(in the rows, 128 means zero)
D: several groups of rows, each row roughly a mix of its group's hidden directions:
D (130 x 10):
[[140  74 136 137 135 103  87 163 172 163]
 [133 144 132 127 127 221 138 108 135 111]
 [170  76 151 104 136 134 140 123  65 136]
 [ 95 123  69  88  88  92 146 129 109 137]
 [141 105  94 119  90 146  61 127 116  89]
 [152 169 116 140  89 150 112 116 143  59]
 [109 103 118 128 206 140 160 147 121  94]
 [179 100 149  95 120 131 153 112  65 129]
 [176  89  86 139 155  85 150 114 102 115]
 [103 194  88 132 110 142 101 105 109  94]
 [146 213 144 151 148 143 122 156 130 136]
 [148 167 132 145  91 128 118 126 183  73]
 [133 133  78 168 105 146  65 141 151 144]
 [108 121 108 145 131 127 116 129 218 104]
 [100 142 160 121 161 145 195 122 124 170]
 [ 89  84 153  87 145 122 153  96 101  91]
 [ 77 157 140 111 143 173 114  71 142 121]
 [153 100 150  83 112 104 110  74  94 156]
 [103 125 134  72 122 182 146 144  99 169]
 [137 127 146 138  74  85  85 144 117 175]
 [109 102  86 108 135 148  82  90 114 177]
 [156  64 121 157 158 161 108 138 152  96]
 [166  65 135 145 149 157 137 118  76 123]
 [200 147 131  76 135 138 153 145 107 128]
 [110 143  96 118 106  98  71 160 175 110]
 [131  98 134 201 104 116 114 155 171 130]
 [105 200 102 152 132 111 128 162 147  96]
 [ 77 120  94  93 113 180 128 140 169 125]
 [ 98 100  79 117 116 144 111 156 185  97]
 [113 142 135 116 139 181 161  96 182  92]
 [ 97 161  82 123 157 169 160 108  92 143]
 [200 143 158 121 152 108 155 155 157 141]
 [101 174 118 104 148 181 127 153 178 124]
 [180  78 102 150 140  95  97 111 105 107]
 [176 174 141 155 128 136 112 163 180 112]
 [114 149  97 135 123 177 105 189 162 149]
 [107 137 108 160 102 140 136 146 182  67]
 [126 159 159 146 153 151 147 128 205 130]
 [117 147 117 126 147 176 129 113  50 141]
 [150 110 146  98 114 120 144 113 129 212]
 [163  98 101 157 147  64 143 154 156 124]
 [124 181 161 111 145 140  71 119 170 141]
 [127 111  73 149 145 130 115 119  92  63]
 [160  98 143 115 157 175 132 110  97 185]
 [ 94 121  77 131 106 142 103 116 160  68]
 [ 89 165 140  86 130  98 107 165 177 127]
 [117 142 143  88 116 145 158 120  65 176]
 [180 131  78 133 120  95 114 126 185 126]
 [ 83 119  84 187 137 131  90 128 157 126]
 [159 112 121 164 171 170 162 147 124 174]
 [100 158 105 168 161 172 145 126 177 109]
 [155 138 111  77 184 130 166 152 113 101]
 [127  57  71 102 132 125 147 147 117 133]
 [172  99 105 132 150  94 120 148  79 173]
 [177 145  82  92 124 110  93 161 160 129]
 [134 109 112 124 103  59  99 148 171 102]
 [118 130  59  98 124  82 117 111 167 134]
 [112 128 105 142 159 104  91 195 147  95]
 [145 181 117 145 161 115 157 172 175 134]
 [102 141  92  84  71 148  95 124  99 117]
 [128  74  78 132 112 118 139 178 156 103]
 [101 136 132 181 142 114 175 127 178  94]
 [157  68  94 117 165 111 123 164 158 146]
 [174 142  93 107 110 103 151 116 178  86]
 [104 145 162 161 143 113 113 188 171 102]
 [131 152 119 163 162 106  98 179 116  77]
 [113 163 183  88  82 128 114 137 161 147]
 [114 170 136 110  88  88  82 125 159  94]
 [166 126 147 186 152 158 152 157 111 168]
 [186 151 158 133 141 106  63 129 130 140]
 [162 123 141  79 148 142  84 131  97 178]
 [137 117 142 157 103 128 111 194 113 183]
 [110 119 125 132 114 173 102 112  52 107]
 [175 134  82 166 100 113  88 141 150 155]
 [144 103 155 171 129 139 181 113  72 117]
 [134 128  80  85 126  90 180  94 138 112]
 [151 133  89 124 109  77  92  85 117  88]
 [164  56  96 127 137 131 111 114  88 113]
 [143  90 109 154  97 155 106 175 146  79]
 [134 180 119 135 149 162 110 189 102 153]
 [135 148  94 104 155  57 118 150 144 162]
 [ 49 120 127 169 114 128 114 157 134 102]
 [131 114 168 106  93 111 155  71 173 124]
 [128 173 187  89  98 158 127 149 123 151]
 [ 90 144 127 138 130 197 125 107 176 104]
 [129 105  65 172 161 126 134 107 161 100]
 [124 139 101 103  61 131  84 142 145 165]
 [128 161 104 152 139 103  92 192 111 163]
 [140  84 104 128 166 117  97 175 107 173]
 [106  84 134  96 155 165 180 120 102 157]
 [189 143 136 130 137 196 156 111 132 122]
 [124 161 142 168 153 135 147 181 183 140]
 [148 124 158 100 103  97 143  65  87 142]
 [ 95 163 182 156 104 179 131 128 121 154]
 [ 83 147 122  71 152 160 105 157 146  99]
 [106 132 142 185 140 128 166  79 134  84]
 [111 142 106 111 123 114  61  94 143 178]
 [130  67  92 137 144 143 119  78 104  94]
 [ 72 133 135  89  69 120  99 133 136 101]
 [179 143 163 118 104 101 154 118 180  97]
 [114 122 139 114 150 119 195 108  85 172]
 [135 152 106 134  57 116  76 127 104 116]
 [123 129  90  82 116 114  90 163 160 176]
 [ 98 101  87 156 179 135 151 103 143  86]
 [173  87 123 148 140 100 150 191 143 138]
 [128 138 178 167 128  92 189 111 121 149]
 [ 84 185 112  95 120  90 133 115 160 152]
 [139 181  67 116 123 122  82 122 105 110]
 [168 198 114 147 126 139 109 152 153  95]
 [141 178 174 122 107 184 132 149 111 155]
 [137 116  77 160 154 101 103 122 141  66]
 [ 83 149 204 103 114 120 154 125 127 136]
 [150  90 159 147 181 116 168 144 101 162]
 [124 139 145  75  76 117 123  92  83 149]
 [105 119 151  78  83  84 117 103 162 149]
 [156 121 134 116 127  70 123  91  66 114]
 [140 104 141  89 145 107 198  98 111 152]
 [157 131 198 145 133 102 116 176 105 130]
 [ 95 179 181 127  97 157 132 125 139  90]
 [145  93 163 139 122 128 153 146  99 200]
 [105  95  71  94 109 118 113  85 134  92]
 [134 163 143 147 130  57 141 164 144 162]
 [125 172 164 139 120 128 129  70  73 131]
 [ 85 111 167 167 136 140  84 165 126 162]
 [174  89 112  79 135  94 116 100 106 159]
 [107 110 137 160 104 152 196 124  86 106]
 [152  81 146 137  97  72 146  82 122 134]
 [145 116  94 160 155 192 153  96 130 100]
 [136 105 124  96 123 132 158 115  51 163]
 [159 111  90 156 108  59 118 116 114  99]]

the three rows of each list that fit no group, in list order (the others fit one group, some only roughly):
  * Q829: [108 110 124 123 167 102 177  95 166  85]
  * Q996: [161 163 183 180 103 129 118 150 105 119]
  * Q879: [170  92 149 110 111 110  87 153  93 172]
  * Q420: [126  86 172 149 160  77 144 165 113 141]
  * Q330: [123 147 198 144 149 109 115 160 109 172]
  * Q869: [172 168 119 152 128  98  88 179 124 151]
  * Q465: [187 102  66 113 123 112  93 134 127 120]
  * Q309: [170 115 113 115  96 100  83 188 125 134]
  * Q438: [162 140 131 108 174 138 140 200 129 154]
  * Q686: [104 185 165 101 139 149 117 184 125 141]
  * Q236: [128 168 164  98 120 119 100 123 153 195]
 -> Q879, Q438, Q236
  * Q404: [135 137 129 176 108 117  85 198 115 121]
  * Q161: [145 124 187 112  80  98 118  82 140 114]
  * Q204: [121 148 178  97 167 136 153 137  71 107]
  * Q178: [125 141  96 108  96 169 146  60 142 106]
  * Q651: [159 138 156 139 143 125 135 141 210 101]
  * Q856: [116 106 123 136  91  69  73 142 118 158]
  * Q855: [105 127 100  66 102 137 129  82 168 115]
  * Q35: [ 89 171 177 102 112 126 106 171 119 154]
  * Q382: [119 168 151 177 183 144 112 147 160 112]
  * Q921: [160 144 144 180  80  90  94 113 127 107]
  * Q589: [204 106 130 133 158 122 117 128 108 173]
  * Q918: [176 163 152 191 152 149 144 139 116 141]
  * Q973: [109  77 160 153 100 106 150  75 107 117]
  * Q129: [100 147 119  86 115 156  72  78 111 130]
 -> Q651, Q382, Q589
  * Q627: [ 72 121 135 129  81 166 136 122 125  75]
  * Q693: [143 113 131 102  83 102 127  65 167 150]
  * Q897: [114  90 171 123 176 141 156  92  86 124]
  * Q87: [170 147 113  82 113 104 109  90 136 180]
  * Q504: [191 104  85 158 149 141 149 165 132 135]
  * Q40: [132 127 182 173 137 129 129 100 165  76]
  * Q495: [153 112 176 139 141  65 137 126  81 134]
  * Q998: [174 132 127 165  88 106  99 171 136  89]
  * Q781: [109 151 153 120 108 200 108 166 152 113]
  * Q953: [152 119 154 105 131 191 166  99  91 106]
 -> Q897, Q504, Q40
  * Q215: [ 86 114 132 107  95 155  99  91 144  73]
  * Q831: [104 155 133 132 158  90  72 179 144 139]
  * Q198: [136 152 116 114 110  90 139  97 205 128]
  * Q58: [131 118 147  67 157  86 146 101 104 165]
  * Q302: [ 99  80  83 125 166 139 125 102 114  80]
  * Q149: [113 163  53 101 133  95 114 109 113 117]
  * Q100: [168 197 101 113 138 108 145 106 165 129]
  * Q743: [152 140 111  98 171 163 166 110  92 171]
  * Q975: [ 64 173  96 144 114 145  92 103 132 125]
  * Q175: [ 81  88 118 130 110  86  85 112 166 111]
  * Q89: [132 103  93 113 138  81  85 167  83 139]
  * Q991: [134 127 115  86 164  80 134 172  80 130]
  * Q715: [143 115 156 177 124 168 112 172 177 126]
  * Q223: [178 128 173 102 164 147 129 147  77 119]
 -> Q215, Q831, Q223
  * Q688: [142  92 146 115 174 173 152 169 137 165]
  * Q108: [130 110  44 107 147 113 158 136 122 106]
  * Q139: [146 173 135 144 169 187 121 136  93 155]
  * Q859: [141 146 105 173  92  93  93 143 169 162]
  * Q890: [ 74 134 121 125  91 127 100 154 122  65]
  * Q843: [127  97 126 156 162  58 112 110  93 115]
  * Q459: [129  41 120 160 150 140 128 108 132 118]
  * Q646: [123 116 176 154 140 201 141 139 144 101]
  * Q537: [162 152 152 148 111 101 116 162  68 162]
  * Q479: [156 163 177 163 122 161  83 123 134  97]
  * Q837: [124  91 181 153 108 127  77 161 159 123]
  * Q714: [139 118 137 174  94  97 144 134 180  79]
  * Q948: [133 190 164 100 107 136  78 125 114 153]
  * Q930: [143 175 146  91 105 130  68 159 135 152]
  * Q691: [109 144 127 144 124 108 171 186 185 132]
 -> Q843, Q459, Q714
  * Q376: [117 130 137 149 106  67 111 176 165  94]
  * Q662: [ 89 119 151 114  68 119  77 122 153 150]
  * Q827: [173 162 126 107 156 145 106 119  72 167]
  * Q197: [102 141 115 150 174 161 134 154 176  83]
  * Q394: [107 174 107 119  96  92 123 107 131  65]
  * Q907: [ 97 171 132 129 115  69 128 129 115 185]
  * Q327: [133 122 168 127 119 209 131 159 107 140]
  * Q849: [207 115 142 140 153 122 162  96 111 125]
  * Q647: [107 150 103 116 129 111  68 190 120 148]
  * Q170: [108 114 119 150 163 182 125 122 157  68]
  * Q216: [132  38 149 130 132 129 157 146 122 130]
  * Q386: [ 80 168 152 189 132 126 145 138 156 148]
 -> Q907, Q849, Q170
  * Q573: [112 120 121  98 136 162  85 164 103 188]
  * Q708: [159 180 161 124  88 161 132 123 172 148]
  * Q613: [ 92 170  92 146 138 106 183 149 152 103]
  * Q29: [ 85 109 148 139  99 116 164 128 196 111]
  * Q835: [189  95 130 144 155 104 117 158  82 110]
  * Q747: [170  91 144 155 187 118 131  84 115 135]
  * Q822: [ 97 113 146 165 137 170 151 153 100  72]
  * Q55: [108 176 123  96 123  60 113 123  99 146]
  * Q433: [152 109  87 171 125 131  86 148  79 156]
  * Q917: [172 137 119 101 102 120 126  94 105 196]
  * Q604: [110  99 128 129 127 151  69 191 146 148]
  * Q512: [ 70 117 167 156 155 124 174 108 102 119]
 -> Q573, Q835, Q604
  * Q137: [173 166 135 135 176 142 162 167 111 156]
  * Q763: [125  89 150 115  81 140 127  95 107  67]
  * Q605: [151 144 123 186 163 171 158 120 167 115]
  * Q464: [148 110  89 106 102 125  99 199 151 136]
  * Q591: [124 157 174 148  98 103  67 124 162 124]
  * Q408: [188 130 171 170 131 137  96 126  93 109]
  * Q283: [153 170 110  95  67 103  98 148 137 108]
  * Q789: [155 123 104 132 121 163 111  80  68 161]
  * Q435: [174 108  94 107 161 167 125 106  83 153]
  * Q256: [179 153 157 181 111 124 160 165 140 116]
  * Q927: [159 154 166 172 128 139 129 150  63 125]
 -> Q283, Q789, Q256
  * Q942: [130 197  80 117 116 109 128 112 158  95]
  * Q905: [134 122 193 151  86 107 143 147 146  84]
  * Q77: [150 158 187 183 122 161 152 117 130 118]
  * Q268: [165 112 114  98 160 103  81 159 151 170]
  * Q695: [147  70 132 177 136 149 163 134 115  86]
  * Q774: [ 91 142 164 158  93 147  90 140 101  82]
  * Q868: [173 102 107 108 160 181 153 155 159 118]
  * Q912: [157 102 115 139 121  40 141 125 134 139]
  * Q373: [112  78 173 134 143 113 125 181 148  90]
  * Q48: [123 181 132 149 131 193 145 109 167 143]
  * Q443: [ 95 109 127  89  87 123 110 172 111 180]
  * Q793: [107 139 107 169 152 205 130 114 132 107]
  * Q54: [119 172 132 120  78 122  97 146 133 190]
 -> Q868, Q373, Q54
  * Q684: [ 84 138 138 136 174 185 136 163 161 135]
  * Q97: [116  98 145 186 124 169 164 122 123  82]
  * Q968: [153 185 122 141 130  84 143  83  89 122]
  * Q838: [141 106 129  94 134  63  99 123 105 176]
  * Q965: [ 94 174 162 155 137 155 119  89 165  99]
  * Q447: [106 113 147 139  85 110 129 124 196  86]
  * Q477: [179  89 111  96 130 164 161 103  95 111]
  * Q806: [138  89 134 103 139  47 143 122 103 123]
  * Q498: [ 97  96 123  93 156 129 133 187  94 164]
  * Q112: [ 86  93 174  89 126 164 145 109 121 163]
 -> Q684, Q968, Q112
